In the data rows, 128 means zero.
Some points:
[134  73  63 173 140  98 142 135 151 151 136 130 101 111 141 171 120 147
 119 118 154  99 126 113  94 120 169 100 149 108 133  91  79  82 135 142
 142  79 162 117 116  98 143  95 124 109 167 117]
[118 128 192 146 123  92 151  99 156 141 152 104 170 158 122 171  53 146
  99 140 152 171 140 232 138 118 115  90 117 105 129 128  84 151  62 122
 109 114  61 141  73 138 177  53 128 108 121 136]
[160 133 159 134 158 135 101  88 105 123  93 162  98 120 159 147 128 152
 126  77 145  78 152 153  95  78 177  98  72 144 131 134 101 119 170  80
 138 161 113 200  93 122 131 155 180 139 123 142]
[ 56 123 194 136 108 123 102 141 129 104 125 154  62 125 176 137 122 142
 117 144 118 202 126  79 103 139 174 164 231 156 190 157 170 175 151 128
  99  76 111 107 107 102  99  90 112 155 128 171]
[123 122 169 165 170  92 177  85 146  87  88 161 124  85 116  72 127  94
 147 143 105 156 179 136 110 122 105  66 200 146 142 139 139 143  81 138
 118 141 143 168 123 115  88 167 131 134 148  75]
[144 118 114 123 117 121 117  85 168 132  86 150 139  59 127 173 154 147
  99  98  96 115  79 150 153 161 107  81 153 184 105  62 102  59 131 122
 152 110  99 117 123  78  43  79 118 113 109 134]
[ 76 101 107 121 134 141 136 132 139 103 120 130 124  97  88 139 144 175
 151  93 114 152 137 154 122 126 122 124 147 142  95 130 138 139 156 158
 115 121 149 107 137 150 138 148 109 158 113 133]
[181  81 167  81 153 136 100 107 129 103 133 110 165 123  94 128  87 159
  95 106 108 173 121  94 158 106 135 153 149 115 132 127 121 153 133 205
 133 129 132 157 131 125 161 146 140 138 145 204]
[153 103  83 154  67 165 127 190 124 154 142  91  88  95  90 120 121  74
 113 138  74 148 135 137 132 132 136 138 108 150 128 115 104 140 138 144
 151 141  79 154 107  85 129 134 144 114 121 137]
[152  88 157 143 112 106  79 140 106  92 135 196 123 117  85 125 121  74
 181 138 138  82 102 189 142  84 112 163 116  98 151 170 140 101 134 130
 140  89  61 135 116  72 135 141 182 148  78 164]
[ 75 123 175 113 166 106 128 161 116 111 147 140 109 102  69 149 167 147
 151  87 129 108 156 118 126 112 148 112 110 105  41 155 179 162 145 130
  91 113 120  87 103 114 133 139 143  62 146 132]
[153  83 135 162 142 128 118 102 156 137 121 141 159 116 113 113 134 120
 114  66 196  70 138 111 168 167 152 130 184  93 152  80 193 135 168 134
 164 134 162 131 125  82 170  67 165 198 161  82]
[115 158 166 149 118 145 102 143 157 129 186  99 124  91 107 161 147 104
  98 125  75  89 142 131 108 143 148  93 112  87 103 144 142 146 144 159
 148  68 142  85  70 112 154 132 150  80 108 106]
[114 161 138 160  94 124 145  89 184 147  87 171 138 130  78 102  82 106
 143 122 138 151 134 131  98 154 145 158 114 150 153 111  93 172 103 102
 142  95 106 118 155  83 136 156 123  97 180 120]
[141 169 111 113 105 155 119 131 140  89 142 124 121 104 156  93 110 153
 127 120 101  98 136 153 153 105 185 157 155 151 108 114 116  82 135 122
 155 150 135  94  55 161 122 107 119 165 112 112]
[118 174 120 175 106  97 128 158 174 110 121 131 179 127 114 168 143  76
 160 129 136 175 118 185 155  94 176 174 128 118 120 106 136 117  77 155
 133 110 132 131 131 145 114 161 140 169 117 118]
[122  81 104 129 147 135 125 158 134 195  83  55  83  65 101  72 114 146
 107 143 144 192 136 109 149 132 169 145 129 112 144 182 116 105 149 135
  87  68  54 158  74  96  84 107 143 130  94 109]
[ 98 155 131 116 206 129 202  58  65 127 154 129  88 109 107  88 149 136
 137 153 121 115 136 141 122 135 143 175  82 187 173  79 176  73 107 186
 149 106  91 129 122 135 158  91 191  86 141 137]
[137  53 109  92  96  53 109 131 149 116 137 171 110  89  92 156 118  96
 121 151 118 125 151 128 159  60  49 139 120 166 139 114 205  98  62  81
  69  98 125 110  91  85 132  89 142 148 110 141]
[143 111 145 182  92 202 146 139 129 103  76 164 183 107 108 166 214 219
 153 161 153 108 186  91 104  96 156  81 113 103 210 173 152  76  97 130
 150  84  68 166 138  81 100  96 138 121 138 113]
[159 133 149 132 141 102  91 135 122 150 128 211 149 141  43 149 162 136
 136 158 135 125 141 116  86 219 152 182 171 143 127 110 109 107 147 100
 133 166 106 136  81 145 141 108  93 131  79 120]
[135 106 129 100  96 110 143 144 135 161 106 118 166 139 135 143  82 127
 147 149 108  98 124 163  62 145 154 137 106 125 160 177 191 114 184 163
  96 232  98  78 135 147  69 123 142 123 187 111]
[202 128 160  96 162 117 190 107 138  68  70 182 113  72  97 136  55 129
 165 168  54 150 113  99  98 134 194 150 116 102 140 104 167 177 118 107
 166  99 110 105 119  65  80  95 152 145 150  54]
[169 173 126  82  93 127  39  91 102 168  99 121  53 107 178 144 129 173
 229 177 143 114 103 171 122 165  84 113 148  56 117  66 162 180 120 140
 111  66 118 158 137 171 103 118 144 119 150 135]
[182 121 213 168 112  80 107 166 126 146 127 128  68  99 102 100 102 123
 140 178  98 120 156 109  95  64 126 129 170 121  87 119  89  74 100 162
 129 144 133 111 149 107 159 103  99 111 157  65]
[ 90 152 138 168 133 116  98 144 105  84 134 117 149  76 130 122 153 166
 140 129  99 137 100 110 131 157  70 190 116 122 203 125 106 137 102 111
  92 147 164 164  63 104 137 110 128 108 159 134]
[ 93 154 138 155 115 136 104 134 109 145  90 133 134 105 105 133  86 163
  73 170 109 108  75 148 101  96 123  90 129 165 149 110 141 126 130 126
 106 110 162 116 200 147 152 147 228 208  91 148]
[154  85 160 181 157 124 100 157 162 135  81 137 139 111 154 118 150 132
 139  74  95 117 109 163 147 165 132 114 114 204 151 104 137 157 124 126
 138 164 104  96 201 124 122  49  87  80  83 151]
[138 160 102  90 135 129 133 149 132  21 126 144  88 120 124 171 144 146
 127  80 166 207 127 168  91 140  86 133 143 114 173 120  75 118 145 113
 116 141 131  75 146  80 130 106 186 107 126  32]
[131  97 171 113 149 169 147 125 139 133 100 144 134 171 135 168 136 121
 109 136 115 129 140  95 150 106 118 115 145 118  53 118  96 108  94  96
 121  99 122 124 119 184  77  99 150 142 144 134]
[103 103 120 110  82  53 146 169  81 142 123 174 129 104 146 198  82 158
 110  70  84  94 161 118 197  98 172 146 186 104 157  67 119 123 132 152
  82 111  63 161 139 152 151 134 142  74 149  59]
[149 142 135  89 126 129 166 134 139 141 110  70 119 144 110  75 136 120
  96 115  99  92 151 127 178 134 120 151 128  80 153 130 135 120 100 116
 114 109 147 114 171 148 104  95 150 134 151 112]
[137 113 226 121 179  74 194 186 122 150 146 105 133  11 111 185  98 149
 151 135 194  66 130 123 145 177  92 125 166 107 180  97  69 119 119 117
 163 137  77  49 114 103  70 180 120 161 125 184]
[162 122 157 112 112 114  81  89  80 111  64  94 220 120 147  94 162 100
 148 137 141 162 153 103 116 122  99 133 155 152 139 151  94  85 132 174
 140  83 129  51 108 141 136 145 135 104 157 126]
[158 105 155 144 160 136 164 148 216 142 121 160  78 147 160 133 210 185
 162 151 104  63 136 141 139 113  81 185 104 165 151 130  80 178 116 211
 100 115  51  71 102 131 132 175 194 199 144  91]
[147 155 120 120 134  86 171 150  97  91 133 131 117 146 148 137 147  99
 150 162 150 126 127 129 144 159 144  99 149  82 115 160 113 114 163 176
  97 161 143 170 167  61 134 111 137 164  78 154]
[131 173 145 154 166 144 143 119 102 167 143 138  59 146 131 190 112 144
 179 117 105 131 159 121 150 128 130 187 172 151 124 178 103  51  86 152
 137 126  95 123 200 100 200  78 139 135 149 147]
[145 124 173 119 158 140 110 197  96 180 181 202 158 107 152 127 124 113
 113 118 135 175 112 159 170  95 100 124  92 138 168 162 122 131 173 142
 178 105 157 169 138 148  75 119 121 129 165  63]
[182 115 133 135 173 124 119 173  40 160 112  69 154 131  99 183 172 128
  99 182 137 131 187 181  99 139 162 180 148 173 154  94 122 167 122  30
  98  74 109 110 141 107 148 151 141 166 122  97]
[107 150 170 153 175 125  92 112 119  84  90 122  83 140 180 143 119  29
 113 114 146  82 108  72 158 138 158 137 115 138 186 143 108 138 107 127
  85 138 111 121  97 139  79 131 135 112 103 118]
[107  99 105 118 122 148 112  84 115 108 180 114 114 141  63 131 108 147
 138 139  77 106 162 128 161 169 148  79 171 126 186 162  84 152  99 104
 152 147 143 132 140 152  91 145 165 116 134 133]
[178 138 164 124 104 123 187 163  97 121 139 103 172 180 119 134 105 139
 167  92  78 146  91  95 110 127 109 138 168 144 163  89 174  99 121 114
  96 106  99 149  97 132 150 161 154 105  49  98]
[121 115 130 165 106 103 130 168 124 178  44 123  81 100  85  96 119 115
 162  95 164 181 114 108 171 159 124 118 120 155 100 132 107  95 109 108
 122 172  98 159  88 122 150 189 196 131 159 144]
[158 120 138 173  88 161 172 188  86 113 132 102 152 120 129 153 105  93
 151  51 126  99 126 118  67 151 116 134 166 121 122  88 146 117  77 170
 113  85  95 144 120  90  66 106 161 150 162 155]
[126  73 125  99 141 150 132 131 116  96 164 117 115 149 146 132 137 158
 119 157 135 138  95 125  83 105 154 139 143 132  90  95 131 118 104 102
 139 176 111 157 142 125 111 156 124  98 163 148]
[ 99 203 120 123 150  69 157 190 128 134  85 143 150 143 145 105 123 171
 120 164 156 123 117 114 161 114 148 112 107 109 114 132 155 116 128 105
 141 102 144  92 134  92 131 121 137  86 134 154]
[231 129 126 159 104 141 189 135 134 116 125 117  99 107  80 208 132 141
 111 149 222  96  34 131 192 127 152 114 186 208 135 194 181 153  96 149
  85 108 157 118  69 159 121 120 149  74 150  97]
[132 181 134 182 172 161 119  94 148 173 166 146 159  97 134 163 123 119
 112 140  85 127 111  90 121 125  83  90 158 106 117 134 178 111 178 100
  61 136  66  87 133 106 179 165 175  93 143 107]
[155 144 132 107  97  61 136 135 117  68 190 153 109  94  96 104 142 120
  89  94 147 119  82  86 106 159 140  94  89 158 148 149 123 106 129 132
 121  68  41 124 175 195 134 132  85 206 189 144]
[150  89 139 117 110 128 174  66 136 183  99 148 110  88 145 179 134 105
 119  90 113 148 112 153  86 129 145 176  91  76 162 169 124  90 106 131
 100 105 194 101 146 133 142 180  78 119  88 144]
[149  89 176  83 120 125 164 159 144 152 134  91 143  82 143 130 189 120
 181 112 126 174  55 116 110  98 139  72 153 142 171  90 105 120 115 113
 156 139 107 141 147 114 144  90 180 103  83 103]
[133 153 153  87  84  82 131  94 133 139 108 103 153 143 101 200 157 104
 100 144 113 127 147  67 147 111 128 120 101 165  85 134  81 145 162 106
  82 148 116 125 124  66  96  98 132 148 167 131]
[138  87  80 142 154 124 134 137 139 119 146 118 161 120 129 114  97  78
 192 131 154 133 166 181 119  78 119 139 171 144 141 145 126 111 137  94
  80 116 103 105 124 126 103  80 162 127 151 161]
[122 154 131 141 102 124 154  99  62 168 128 165 123 133 146 185 125 152
  78 161  93 132 136 148 153 127  66 135 144 199 117 134 135 110 133 170
 159 124 129 129  94  37  85 140 135 141 163 125]
[113 104 140  69 132 109 136 144 170 140 110 105 124 119 184 183 127  77
 123 162 144 122 167 132  81 160 139 122 140 181 151 148 177 112 114 141
 227 108  87 142  90 121 196 132 199 117 166 124]
[118 109 143 157 144 168 117  83 105 149 160 108 145 108 107 143 156 133
 150  77 178 158  58 105 133 107 158 143 101 119 119  95 154 163  86 136
 143 140 119  91 142  51 126  63 127 179 165  93]
[103 158 160 146 157 127 163 126 118 110  67  81 100  95 107 142 170  89
 120 111  89 104  95 177 119  85  91 131 185 102 134 166 171 123 142  67
 165 127  95 161 114 110 147 149  61 146 187 102]
[141 100 205 170 134  93 144 109 151  74 106  91 129 130 168 120  82 180
  90 145 119 150 149 177 122 173 100 127 120 125 117 147 150 112 137 136
 103 125  94 159 101  90 147 113 110 156 127  98]
There is one direction along which these points spread out most. Where along it does each point below lie, from 0 to 99? The average is 50, and the first point in the table lies past the average. One standard deviation of the points above along it is 16.
[159 143 109 133 181  80 125 143 177 155 197 111 147 123 155 145 102 156
 208  89 107 140 139  92 125 139 112 120  93 186 132 153 131 105 163  88
 137  64 168 171 113 114 107 115 112 172 153 108] >> 55
[144 148 183 150 117 151 117 128 152  89 107  80  73 120  70 189  78 147
 114 112 184 144 203  88 110  77  70 170 107 151 158  78 164  97 177 151
 152 119 124 145 160 143  72 129 129 117  87  94] >> 52
[ 97 112 104 163 135 106 161 103  95 180 147 156 134 130 146 132 133 119
  97 156 161 146 126  89  74 119  91 132 125  83 124 107 131 136 110 150
 127 159 113 132  74 171 109 103 115 169  86  84] >> 46
[139 185 151  39 160 183 105 174 201 158 155 161 146 106 113  99 138 130
  83 135 172 101 142 134  89 134 132 154 166 140 150  96 129 104  80 120
  65 136 123 176 129  71 123 153  90 124 135 138] >> 48
[157  92 131 162 115  99 114 167 130 116 137 119  95 178 132 119 150 127
  96 155 120 131 136 132 119 185  96 124 102 107 122 137 160 111  88 119
 152 123 159 119 160 129  98 119 142 105 137 127] >> 47
[ 91 115 100  98 171 171 124 172 146  94  46 129 185  61 115 198  88 105
 154 201 115  97 112  96 103 167  90 151 115 135 111 167 113 123 126 171
 131 118 107 172 143 168 152  83 121 129 146  93] >> 48
[184 118 106 102 211 134  70 177  85 124  91 137 108 150 105 184  82 145
 126  98  96 167 110 115 138 140 138  35 104 110 158 106 146  72  48 157
 124 135  89  54  75  87 138 138 107 187 163 103] >> 59
[133  80 117 142 164 169 150 128 131 108 136 147 122 164 138 105 118  91
 130 168 146 141 110 141 167 135 126 114 130 139 123  69 125 114 196 132
 124  81  99 115 130 108 140 174  82  94 137 126] >> 47
[143 138 108 115 121 150 148 166  66 140  83 148 128 139 129  87  94 137
 128  91 152  71 141 116  69 108  85  95 125 167 126 161  91 199 113 136
 137 114 145 118  94 107 168  96  93 120 107 125] >> 49
[ 80  97 193 148 111  78  75 128 136 113 118  77 116 148  91 135  86 148
 161 184 145  64  92 123 105  90 156 112 137 153 173 103  95  73 123 160
  89 118 125 133 122  87 142 143  77 122 173  57] >> 44
[184 180  84 140 203  57 105 120 149 159  95 114 118 151  72 158 171 130
 110 118 106 139 146 142 100  63 111 109 163 122 201 110 128 158 152 220
 149 127  84 134  99 130 112 112 128 126 149 183] >> 43
[183 112  93 187 130 117 123 139 143  88 136 128 134  73 178 129  94 152
  98 155 143 112 101  71 124  84 102 172 134 106 122 142 100 152 109  94
 173 156  93  96 134 135 138 155 133 116 151 167] >> 51
[130 139 139 125  65 183 194 149 134 110 124 125  96 120 134 156 130 127
 187 166 133 160 195 113 199 116 134  78  78 126 186  66 154 130 145 119
 127 164 131  89  95 142 177 127  68 167 130 168] >> 48
[143 137  99 125 117  98 108 108 112 126 168  85 148  72 154 122 129 138
 142 136 165 142 188 124 166 142 143 127 125 167 102 146 172 162  69 155
 138 140  66 144 175 101 116 181 102 126  65  78] >> 45
[ 91 122  99  93 125 117 144 112 142 149 104 112 133 207 111 133 121 141
 147 117 137  95  89 114 138 121  73 139 143 112 136 156 115 131 123 112
 187 121  97 119 123  96 105 153 108 132  83  98] >> 48
